Rotation paths and how fast each direction turns (degrees a step):
Each turn is a multiple of 5 degrees from 10 to 175, or 0.
Each row of a path follows its step; steps can be skipped.

step 2: [  1  -2  -9   2  10 -13   8   8  -6  -7  20  -3  -2  -4   3   4  -1   9
  -5 -16   6   6  -1  -7   6   6  -4   0   3  -4   0   9   0 -12   1  12
  12   2  15   4   0  -4   1 -10   4  -3   1 -12   1  -6  -4   9  11   0
  19   6  -8 -10  -3  -2   1]
step 3: [ -8  -7   4  -2  15 -14  18   5   4  -2 -12  -2   1  12   8  -1  -7   2
  -7  -2   7   1 -11   1  -1   0  -8   6  -5   5   1 -10  10  -2   0   3
   3  -1  11  -4 -15   0  -8  -6  -3 -12  16  13  -3   6  -3   0   3  -7
  -3  -7   5 -17   8  -2   7]
step 7: [  1  -4  -5  -5   0  -3  -2  -1  -1   1   1   2   8   3  18  16  -3  -8
   8  -8  17  -2   5  -4   6  -2  12   0   7   3   3   1  13  17  -6 -19
  14  -1   7  -7  -9  -2   4   8  -1  -4 -15   4   9   4 -15  -1   4   0
   0  -6  -2  -1   5  -4   5]
step 10: [  4  -8   4   3   7 -10  18   9   8 -10 -10  11  -2  -3   1   2   7  -6
  -2   6  14  -2   2   0  -3   8   2  -7  -1   3  -1  -5  15 -11   0  18
   1   2   0 -12   5  -5 -10   7   1  -2 -12   2   5   7  -6  -1   4   0
 -12   5  -3   0   9  -1  18]
step 12: [ -6  -2   6   0  -6  -4  19  -8  12   1   2  -3  -8 -10  10 -12  -9   3
   2  -1   4   4  -3   1  -3  -5   1   4  -8  -4  -5  18   6   8   7  -6
   9  11   4  12   6  16  -8   6   4   1  10  16   7   4  -1  -6  -9  -9
  10   2  -4   0   6   6  -4]
step 13: [  8  -1  -6  -5   4  -8  15   4   5  17 -10   2  12   2   3 -17   8   3
  -1   6  -1   4 -14   3   4  -1   4   6   4   3   8  -3 -12   5   8   2
  -3  -2 -14   1  21   1  -1  12 -11   1  -1  -4   2   7 -14   1  -7   1
   7   7   1  -1  -1  -6   3]
step 15: [ 14  10   4   4 -12 -11  11   2   6  -5   5 -22  -5  -3  16   7   7   1
   2   4  -5 -11 -15   8  -9   5  12   0  13  -6  -8   0  -1  -7   0  -4
  11   2   5   1  -7   1  -2   9   8   7   1  -4  -3   2   5  -5  12   8
   3   2   5   1  -6   7  -5]
step 17: [  2  -7   6   9   5  -7  -2  -2   5  -7 -13   7   0  15  -2 -14   1   2
  -1   7   2   4 -11   2  -8   9   6  -5   9  15   6   0   1  13   1  13
  -7  14  -5   4 -17  -4 -13   6   2  -1  -4  11  -6  -5  -7   4  11  -7
  -1  -4   0 -10   4   0  12]
step 18: [ -2   4   2   6   3  -3  -7   8 -12   0  16  -6 -15  14   2   0   4  -2
  -9   0   6   0  -4   4  -6  11  -5  15   2   2  -7   4 -11   1   8   5
   5   3  -5   5   3  -4 -16   4   7   7 -16 -15  -3  -1   4  -2   4  -4
   8   3 -24  -2   6   0   5]
Directions:
[ 3  0  1 -2  0 -1 -3  0  0  1  1  3  1  1 -1  0  1  0 -4  0  2  1 -3  0
  3  3 -5  5 -3  2 -1  1 -4  3  0  0  0  1 -2  3 -2  1 -1  2  0  0  0  7
  4 -1 -2  0 -2  1  0 -3  3 -2 -1 -4 -2]
80
[-5  1  2  2  1  2  0  0 -2 -1 -2  0 -2  1 -1 -1  3  3 -4 -3 -2 -3  3  4
 -3  3 -1  1  1  3 -3  1  2 -3 -1  1 -3  3 -2 -1  1  4  2 -1 -1  3 -3  5
 -1  4  0  2  0 -1  1 -1 -1 -2  1  0  3]
55
[-2 -1  1  0 -1 -4  0  0 -1  0  3  4  0  1  1  3  3 -3 -1 -2 -1  3  0 -2
  0  2 -2 -3  1  2  5  0  1 -5  1  4 -1  1 -2  1 -4  0 -3 -1  5  0 -1  1
 -2 -6  2 -2  2 -3 -1  1 -3  1  2 -2  2]
45
[ 3 -1  0  2  3  2 -1 -2  0 -3  2  2  0  5  0 -1  2  1  1  3  3  1 -1  1
  2  3  2 -2  1  2  3 -3  3 -2  2  0  3 -1 -1  0  1 -1 -2 -4 -7  0  1 -3
  2  2 -2  2  0 -2  1 -3  3 -1  4 -2  2]
100
[ 0  0 -2  0 -2  0 -6  1 -1 -3  3  1  1  0  2  1 -2  3 -3  2 -2  2 -2 -2
 -1  0  3  0  0  4  0  0  2  3 -1  3  0  5  0 -3 -2  0 -1 -1  0  1  0 -2
  1  2 -1 -2 -2  3  0 -2 -2  6 -3  3  3]
110
